In the rows, 128 means zero.
Rotation paths and how fast each direction turns (degrees a step):
Each turn is a multiple of 5 degrees from 10 to 175, or 0.
Each row of a path follows its step; steps can be skipped.

step 0: [119 131 130 121 123 146 131 134 136 131 125 127 134 139 114 127 128 123
 131 124 124 140 131 129 127 135 133 119 132 130 123]
step 1: [130 130 129 132 128 140 123 136 123 141 132 127 138 134 118 131 134 124
 119 119 128 117 135 122 124 134 115 124 122 126 130]
step 2: [126 128 123 130 122 121 131 125 134 132 131 127 138 129 116 114 138 127
 121 130 126 122 132 132 122 128 126 138 118 131 145]
step 3: [134 122 120 124 125 130 122 132 135 116 131 123 144 133 115 125 129 128
 129 125 120 137 118 133 130 132 130 139 130 126 125]
step 4: [144 135 122 133 129 138 122 129 128 128 131 142 136 122 120 129 119 130
 116 128 125 129 124 129 138 130 118 128 124 124 124]
step 5: [127 138 117 134 121 135 139 120 133 132 131 136 124 122 114 118 119 125
 129 130 127 135 132 130 127 124 132 121 121 125 137]
step 6: [126 131 125 125 126 140 133 133 124 123 128 122 135 135 114 123 123 124
 133 125 121 137 138 126 111 135 129 123 129 130 119]
step 7: [130 134 138 124 127 140 125 134 132 139 123 129 141 134 122 125 132 130
 113 128 133 125 137 129 125 134 117 126 126 135 125]
step 8: [124 125 124 128 121 135 129 128 138 141 131 123 135 132 113 123 141 127
 125 123 128 125 125 129 133 125 131 131 125 124 145]
step 9: [134 122 117 132 130 129 123 134 124 116 136 130 142 130 117 124 135 125
 128 119 114 125 125 127 124 132 126 135 123 123 131]
step 10: [139 137 123 132 126 123 125 130 135 121 129 138 139 123 121 121 117 124
 114 130 130 131 130 137 133 132 122 135 120 133 124]
Speeds:
[129 129 128 132 130 126 133 128 128 128 129 128 127 127 128 126 131 132
 131 130 124 129 126 126 122 129 129 128 127 126 133]  110
[129 131 129 126 126 125 129 125 132 127 128 133 128 127 131 129 132 126
 124 132 130 128 130 128 126 127 124 125 125 128 129]  130
[132 124 128 130 130 128 127 131 131 124 129 131 127 124 129 124 127 128
 127 128 128 130 129 128 130 124 131 128 128 124 127]  60
[126 130 129 129 130 134 129 127 127 130 124 127 128 125 129 126 130 127
 126 128 130 129 130 129 123 125 131 124 130 127 125]  55

step 0: [130 123 127 125 136 130 126 126 125 128 142 125 129 119 118 127 137 133
 132 132 129 137 129 140 130 136 125 126 122 123 135]
step 1: [124 136 120 120 139 132 128 120 134 117 128 135 126 129 131 122 135 134
 129 128 136 122 124 128 120 124 129 128 125 124 135]
step 2: [122 135 131 132 128 132 144 125 136 130 136 131 138 124 131 125 121 135
 129 129 126 117 123 127 137 132 134 131 125 130 129]
step 3: [127 137 135 128 136 133 134 126 125 136 134 131 124 130 124 136 130 122
 137 139 124 139 130 134 135 133 129 129 125 123 138]
step 4: [115 125 119 128 130 131 121 125 135 127 126 134 119 129 122 124 133 134
 133 133 129 131 123 125 123 127 130 137 115 126 133]
step 5: [127 125 126 130 132 127 127 126 137 125 133 136 140 120 129 120 122 139
 136 132 127 119 138 131 135 127 130 131 128 121 127]
step 6: [139 131 128 128 137 131 137 125 130 129 130 133 127 135 130 131 133 130
 135 140 125 125 126 142 135 129 122 129 129 138 135]
step 7: [115 126 127 127 129 137 126 127 139 126 140 124 119 132 129 125 135 128
 132 129 126 129 127 124 127 137 132 121 122 135 137]
step 8: [127 144 125 126 133 129 123 131 135 122 133 133 132 115 120 124 129 134
 130 128 128 127 134 129 132 136 129 128 120 121 123]
step 9: [135 127 127 128 134 130 135 122 126 128 130 135 137 127 128 127 131 132
 124 138 134 126 116 138 129 133 129 133 120 121 138]
step 10: [115 129 127 132 137 140 135 120 137 126 132 131 125 131 137 133 125 130
 133 126 131 130 129 124 131 125 128 130 133 128 142]
Speeds:
[129 127 129 126 130 132 132 125 126 128 127 126 130 130 128 130 127 134
 128 129 130 124 130 127 126 123 129 127 131 132 128]  85
[123 129 124 130 125 129 126 127 133 130 126 127 129 129 127 126 124 128
 129 123 132 125 128 124 130 129 126 126 128 130 129]  125
[128 134 126 127 131 128 130 130 132 125 122 130 126 129 126 132 130 128
 127 127 128 129 128 130 129 126 125 130 129 130 125]  155
[127 129 131 131 130 129 128 128 127 128 125 125 133 130 136 128 127 127
 129 130 127 127 125 129 132 130 125 129 128 129 128]  100

step 0: [118 119 136 137 126 130 135 126 125 125 128 133 122 127 119 123 132 131
 122 127 129 124 124 120 125 132 131 114 123 137 126]
step 1: [124 130 130 122 141 125 133 126 129 120 120 131 114 127 125 129 134 125
 126 122 126 123 127 129 115 124 124 128 140 125 125]
step 2: [117 141 122 136 122 130 126 129 128 118 133 119 127 128 130 125 124 119
 126 113 134 128 130 129 126 134 127 125 134 124 134]
step 3: [128 118 133 125 129 137 126 129 135 124 132 125 130 133 123 131 133 120
 132 124 133 124 124 117 122 140 134 115 121 127 125]
step 4: [128 130 131 130 142 131 126 127 125 130 118 124 130 125 121 130 132 122
 130 125 121 119 118 119 128 124 123 133 135 114 127]
step 5: [129 127 122 138 120 134 130 128 121 127 128 125 128 128 135 121 125 125
 115 113 118 128 121 125 130 138 123 128 129 129 129]
step 6: [138 114 127 114 132 138 131 133 126 123 132 127 121 136 127 128 132 116
 124 124 133 136 125 125 127 129 125 126 130 132 127]
step 7: [132 134 126 137 139 133 129 128 118 128 125 117 127 131 119 133 127 124
 125 131 139 128 131 120 134 127 129 137 135 123 136]
step 8: [132 122 121 143 124 131 131 126 124 132 127 120 119 130 133 128 131 134
 118 127 127 122 126 122 130 135 137 119 127 131 121]
step 9: [136 121 124 119 132 121 125 133 130 127 126 130 112 127 134 133 134 125
 124 133 131 130 122 125 128 127 121 121 139 118 126]
step 10: [129 134 122 132 127 124 112 135 122 126 124 120 129 125 132 130 124 130
 127 124 135 134 132 122 126 135 127 134 137 126 143]
Speeds:
[128 132 127 127 126 134 129 130 126 129 127 128 126 130 127 128 126 132
 129 132 127 130 128 130 123 128 125 126 125 124 128]  0

step 0: [124 133 134 122 129 130 122 126 125 117 134 132 139 123 136 120 138 121
 131 128 129 117 133 134 126 129 142 137 130 133 130]
step 1: [116 132 121 126 124 135 130 134 135 130 119 135 127 114 127 135 128 143
 132 127 135 128 121 132 132 126 133 136 126 128 124]
step 2: [137 126 116 123 132 127 133 130 127 127 124 112 132 127 126 130 121 135
 133 138 123 128 126 129 123 136 136 130 142 135 131]
step 3: [128 118 134 126 124 130 130 141 135 121 134 124 133 129 122 131 139 119
 135 126 118 124 119 129 133 138 125 128 127 128 118]
step 4: [125 133 139 127 127 133 140 127 127 137 122 125 135 130 127 130 116 131
 133 126 126 131 126 128 139 139 127 123 115 129 138]
step 5: [139 133 137 131 124 133 127 117 126 135 120 127 132 127 124 127 133 117
 134 130 127 124 131 126 136 122 124 131 145 135 133]
step 6: [124 137 138 130 138 137 120 138 134 120 125 129 119 126 125 126 131 131
 121 134 128 115 130 122 136 127 120 136 126 125 129]
step 7: [126 126 130 141 129 118 131 134 130 132 126 122 125 131 127 139 125 140
 132 121 132 117 129 124 125 120 135 127 130 131 144]
step 8: [134 133 129 130 119 119 135 137 128 134 136 130 132 128 133 131 126 125
 112 134 121 123 126 120 124 126 131 132 139 133 118]
step 9: [124 135 129 126 124 116 123 130 133 119 130 119 135 127 131 126 133 130
 117 128 121 135 121 137 142 125 130 128 117 124 135]
step 10: [125 131 120 136 117 127 131 117 138 134 134 129 135 119 125 126 128 129
 135 135 130 120 140 133 133 129 131 116 124 133 130]
Speeds:
[127 125 130 133 130 131 124 129 133 125 130 128 127 129 129 128 129 126
 127 127 128 127 131 130 127 132 133 124 126 128 129]  110
[128 130 130 130 127 129 134 127 130 129 126 128 128 126 127 131 128 130
 130 130 131 129 127 130 122 126 128 125 124 125 130]  125
[133 129 128 129 127 124 126 126 127 128 126 129 123 126 131 129 130 129
 131 126 127 131 131 127 127 132 128 131 124 129 126]  0

step 0: [124 123 127 130 120 127 121 132 136 123 146 140 122 130 127 137 122 138
 133 128 126 130 130 124 131 124 132 130 131 125 133]
step 1: [129 113 132 115 120 123 129 129 122 125 129 131 124 129 123 132 129 122
 125 133 117 121 136 120 133 131 126 131 133 133 125]
step 2: [124 131 134 126 136 119 122 134 127 133 126 131 124 126 113 129 134 124
 123 134 122 124 124 129 126 119 133 136 133 116 121]
step 3: [121 135 122 113 135 138 132 122 134 128 126 127 136 120 123 133 133 118
 128 128 128 128 130 126 136 130 136 132 128 121 135]
step 4: [131 123 129 134 127 124 127 115 129 123 132 127 133 118 126 128 131 133
 134 127 120 134 118 121 126 125 141 131 123 123 139]
step 5: [127 126 131 123 125 126 124 121 116 125 142 125 128 127 129 142 122 130
 137 126 123 126 134 132 126 125 123 120 132 123 136]
step 6: [126 124 136 128 137 122 127 133 118 120 130 133 119 126 130 137 132 124
 123 121 120 138 137 118 126 130 126 131 126 126 121]
step 7: [120 120 117 126 132 130 113 137 131 125 126 126 134 123 117 134 134 126
 129 127 125 123 130 130 129 130 123 131 123 121 119]
step 8: [130 128 131 127 121 134 130 126 129 122 126 140 132 124 127 129 140 123
 134 128 127 128 119 131 145 130 130 132 128 116 126]
step 9: [128 129 134 131 126 127 117 124 123 132 126 130 133 115 129 126 122 119
 141 127 117 122 123 126 132 125 129 131 131 134 138]
step 10: [126 132 129 130 134 122 129 122 109 129 126 123 128 122 128 127 124 136
 127 128 129 130 138 123 139 121 124 128 127 119 135]
Speeds:
[133 128 130 126 128 128 128 129 121 131 129 126 123 129 129 127 125 125
 132 129 125 128 128 130 127 127 128 130 131 129 127]  90
[126 134 125 127 127 124 127 131 126 126 127 124 127 128 130 129 127 125
 123 129 126 128 130 129 128 128 130 129 124 126 125]  85
[126 128 128 125 127 126 128 129 130 126 125 129 128 125 125 129 126 129
 134 129 123 131 130 125 130 125 129 125 128 124 127]  0

step 0: [121 123 128 138 136 130 123 139 138 126 124 142 145 129 142 123 128 132
 128 131 121 130 131 129 127 122 132 117 129 135 139]
step 1: [131 146 129 126 128 129 129 129 130 134 145 132 130 139 136 121 124 125
 121 128 135 134 130 128 118 114 128 116 118 123 122]
step 2: [137 113 119 118 126 131 136 124 122 119 131 120 125 133 138 131 122 129
 125 127 134 140 123 140 122 127 128 116 130 122 141]
step 3: [126 139 128 118 136 138 125 126 120 133 126 124 137 116 131 130 127 126
 116 133 119 134 130 123 139 128 118 117 136 129 142]
step 4: [122 130 121 136 131 121 122 133 131 122 135 118 131 131 132 121 127 146
 119 128 121 131 130 133 142 108 125 130 127 125 125]
step 5: [127 123 108 123 134 119 127 116 129 130 137 142 139 128 126 121 126 128
 118 136 135 133 129 132 116 122 125 134 124 131 133]
step 6: [143 136 125 120 135 135 115 118 129 130 117 126 131 141 134 128 138 139
 132 133 128 129 132 133 123 128 134 119 125 128 141]
step 7: [126 131 120 123 117 127 121 141 120 134 126 125 132 134 145 114 119 131
 122 127 130 121 118 123 133 127 127 118 134 136 134]
step 8: [124 129 126 123 125 119 126 131 132 132 144 115 142 123 128 131 133 130
 138 130 129 136 128 135 120 118 114 115 130 135 128]
step 9: [139 119 120 113 129 136 134 130 128 132 140 138 129 136 134 136 129 129
 132 142 120 130 129 128 139 115 124 133 122 125 136]
step 10: [133 133 130 119 146 129 136 134 144 131 121 128 131 125 139 119 119 141
 121 127 128 131 128 128 124 126 124 130 132 132 140]
Speeds:
[129 128 128 129 130 127 132 130 130 130 127 130 126 129 127 124 129 128
 130 134 132 130 132 127 125 127 130 129 126 122 129]  85
[124 127 130 128 127 130 127 127 128 127 123 124 130 127 131 126 127 131
 128 133 128 128 128 124 129 131 127 126 132 127 125]  95
[128 127 130 128 129 134 124 129 129 131 124 131 124 124 128 128 128 127
 128 131 124 127 128 132 129 125 130 127 127 129 128]  115

step 0: [125 118 126 139 128 132 127 136 125 127 131 137 129 130 132 125 135 130
 132 133 127 136 121 130 135 127 126 120 141 138 126]
step 1: [127 131 125 130 128 130 128 125 122 127 118 126 137 129 121 132 132 126
 122 123 136 125 124 117 115 120 122 119 136 131 125]
step 2: [116 126 134 127 129 125 129 131 127 138 118 138 134 128 121 131 137 129
 120 127 129 133 128 134 133 127 135 121 121 126 138]
step 3: [134 126 130 127 139 136 127 140 128 136 134 135 126 130 128 126 135 132
 131 117 128 127 132 129 133 120 127 123 141 134 124]
step 4: [125 135 127 127 127 126 126 119 110 124 121 134 132 129 126 127 131 117
 131 125 133 120 126 130 132 119 124 121 132 127 122]
step 5: [129 125 128 132 129 129 130 130 121 144 120 129 122 130 118 132 132 125
 124 141 122 131 131 135 129 130 123 119 131 126 135]
step 6: [131 129 133 115 133 125 132 133 129 133 126 124 121 124 127 131 144 138
 128 124 127 124 125 125 131 119 123 126 136 125 122]
step 7: [122 127 130 128 129 122 119 113 127 134 128 128 135 128 127 128 137 118
 135 122 121 125 129 141 131 124 123 124 126 130 121]
step 8: [129 118 119 132 128 145 136 127 118 140 127 124 119 128 126 132 132 122
 129 132 122 123 129 130 128 123 130 129 125 127 126]
step 9: [135 125 132 121 123 125 135 125 121 128 115 121 128 124 134 130 137 134
 125 125 129 135 119 136 135 126 120 135 136 128 126]
step 10: [127 120 128 124 124 124 123 125 138 138 124 128 138 135 126 140 124 123
 134 129 119 132 128 131 128 119 123 125 130 126 119]
Speeds:
[127 129 127 127 130 126 125 127 134 131 129 126 129 129 124 127 133 132
 128 129 130 129 126 126 126 127 128 126 123 127 127]  80
[127 127 126 129 129 128 129 128 128 128 131 131 132 128 129 125 129 126
 132 131 131 124 129 129 128 132 129 127 128 130 120]  100
[128 126 127 127 128 129 132 133 125 126 134 127 127 129 123 129 131 130
 130 126 129 132 128 129 130 132 126 130 129 128 129]  125
